Read these off the row that follows.
1) Find the third entry from the left.
2) Find the 1st entry.
3) Find the last entry.
4) Find the entry just right of the largest entry.
5) Find the entry just right of the smallest entry.
[139 134 145 115 140 131 106 124 113 147 113 115 149 113 126]
1) 145
2) 139
3) 126
4) 113
5) 124

B =
[[122 128 124 126 127 125 135 120 125 140 127 123 115 127 139 132]
 [144 127 116 129 124 125 121 133 130 134 135 124 127 128 128 123]
 [113 117 143 128 129 123 117 130 128 125 138 124 140 123 118 124]
 [155 132 110 128 124 124 117 134 131 136 135 125 132 131 127 119]
 [128 127 132 128 128 128 125 129 130 125 127 129 132 130 126 128]
 [119 138 127 120 133 130 139 114 131 136 109 130 121 135 141 138]
 [139 119 121 129 122 119 111 134 129 137 148 119 134 122 122 116]
 [136 136 123 120 131 127 123 123 135 132 119 130 136 136 130 129]
 [109 119 136 125 128 122 125 122 126 137 136 120 126 121 129 128]
 [115 115 132 128 126 120 121 126 125 140 143 117 126 117 127 123]
 [139 142 125 120 133 130 123 124 138 126 113 136 141 141 128 131]
 [103 117 142 125 129 122 125 121 126 134 136 121 129 120 127 129]]
The entry in the top-right corner is 132
Read off the entry in the top-left corner.
A: 122
The 5th entry, reading row by row -> 127
The fourth entry, reading row by row -> 126
Read off the bottom-left entry.
A: 103
Read off the entry directly above the largest entry.
A: 113
Read off the last entry, reading row by row.
A: 129
The largest entry in the last row: 142
The entry just right of 144 -> 127
Read off the second entry on the diagonal from the top-right corner.
A: 128
The entry directly below the largest entry is 128
Read off the smallest entry in the last column.
A: 116
Read off the 3rd entry on the main diagonal.
A: 143
Read off the 3rd entry on the diagonal from the top-right corner.
A: 123
The third entry in reading order: 124
The third largest entry: 144
The second entry, reading row by row is 128
Read off the last entry in the row that holds the largest entry.
A: 119
The entry directly above the smallest entry -> 139
